In the data rows, the value 128 means zero.
Some points, each followed by its number:
[167 100 114  98 110 145 101 156 182 123 140 140 132 154 116  91] 0
[119 121 135 150 141 119 140 118 138 127 144 121 119 113 147 142] 1
[ 89 116 157 130 140 108 170 141  97 131 116 142 143 104 138 138] 2
[136 160  90 131 142 163  94 131 128 130 142 109 110 143 121 138] 3
[116 119 154 138 138  98 167 155 119 156 137 134 140  99 155 143] 4
[153 200  75  61 107 163  87 129 127 102 133 125 156 133  77 107] 5
[165 151  79 126 138 130  94 115 153 120 141 118 132 156 134 123] 6
[174  98 121 168 109 168  72  93 234 182 151 133  75 123 119 174] 7
[101  93 168 150 146 100 180 135 116 140 149 134 130  90 145 154] 8
[150 135  60  92 144 145 127 173 172 142 100 125 105 114  78 189] 9
[ 63 133 141 143 139 154  94  96 127  96 161  77 104 121 120  84] 10
[139 127 114 130 161 139 160 145 114 111 140 129 124  81 128 173] 11
[143 107 189  93 125  73 154 136  96 119 144  46  99 109 183 100] 12
New points follow, each followed by the number of its nearest point above by angle, seen from the average point of the numbered points.
[132 131 113 125 117 125 125 120 118 131 135  96 108 144 179  82] 12
[126 117 118 155 132 118 108 107 150 100 148 121  97 171 126 152] 6
[210  98  75 147 107 151  37  85 150 140 174 121  86 188 176  65] 6
[117 137 131 115 132 130 138 136 116 120 124 130 138 116 120 129] 2
[141 139 106 115 133 128 135 123 161 156 138 112 137  87 118 158] 9
[122 132 118 136 143 133 138 133 118 121 125 137 129 131 117 130] 2
[132 134 147 107 121 127 106 121 121 120 153 132 123 115 116 136] 5
[130 135 140 120 117 148 122 127 133 139  91 137 127 130  98 125] 5
[148  67 169 156 105 117  82  96 120 126 168 113  74 176 173  85] 12
[161 119 103 116  32 208  90 126 122 161 148 148 171 111  87 164] 5
[167 117 102 138 123 135 107 127 163 141 161 114 107 131 159 128] 7
[166 123 138 121 107 129  94 107 102 111 142 113  99 208 123  91] 6
[134 160 106 109 113 157 116 127 150 142 108 131 144 121  89 139] 5
[142 135 108 155 117 162 126 119 150 169 119 136 135 123 154 156] 7
[139 125 102 105 136 127 137 131  99  95 104 102 107 121 112 128] 5
[158 126 104 132 140 120 138 114 134 137 152 117 110 123 140 130] 6
[117 140 116  92 124 117 120 139 104 103 145 120 139 122 114 133] 5
[133  88 116 174 154 165 109 144 161 166 119 155 120  89 153 128] 7
[193  97  91 119 104 133  45  95 118  78 163  92  89 253 177  28] 6
[115 126 140 126 111 135 109 122 118 127 114 129 128 154 111 104] 10
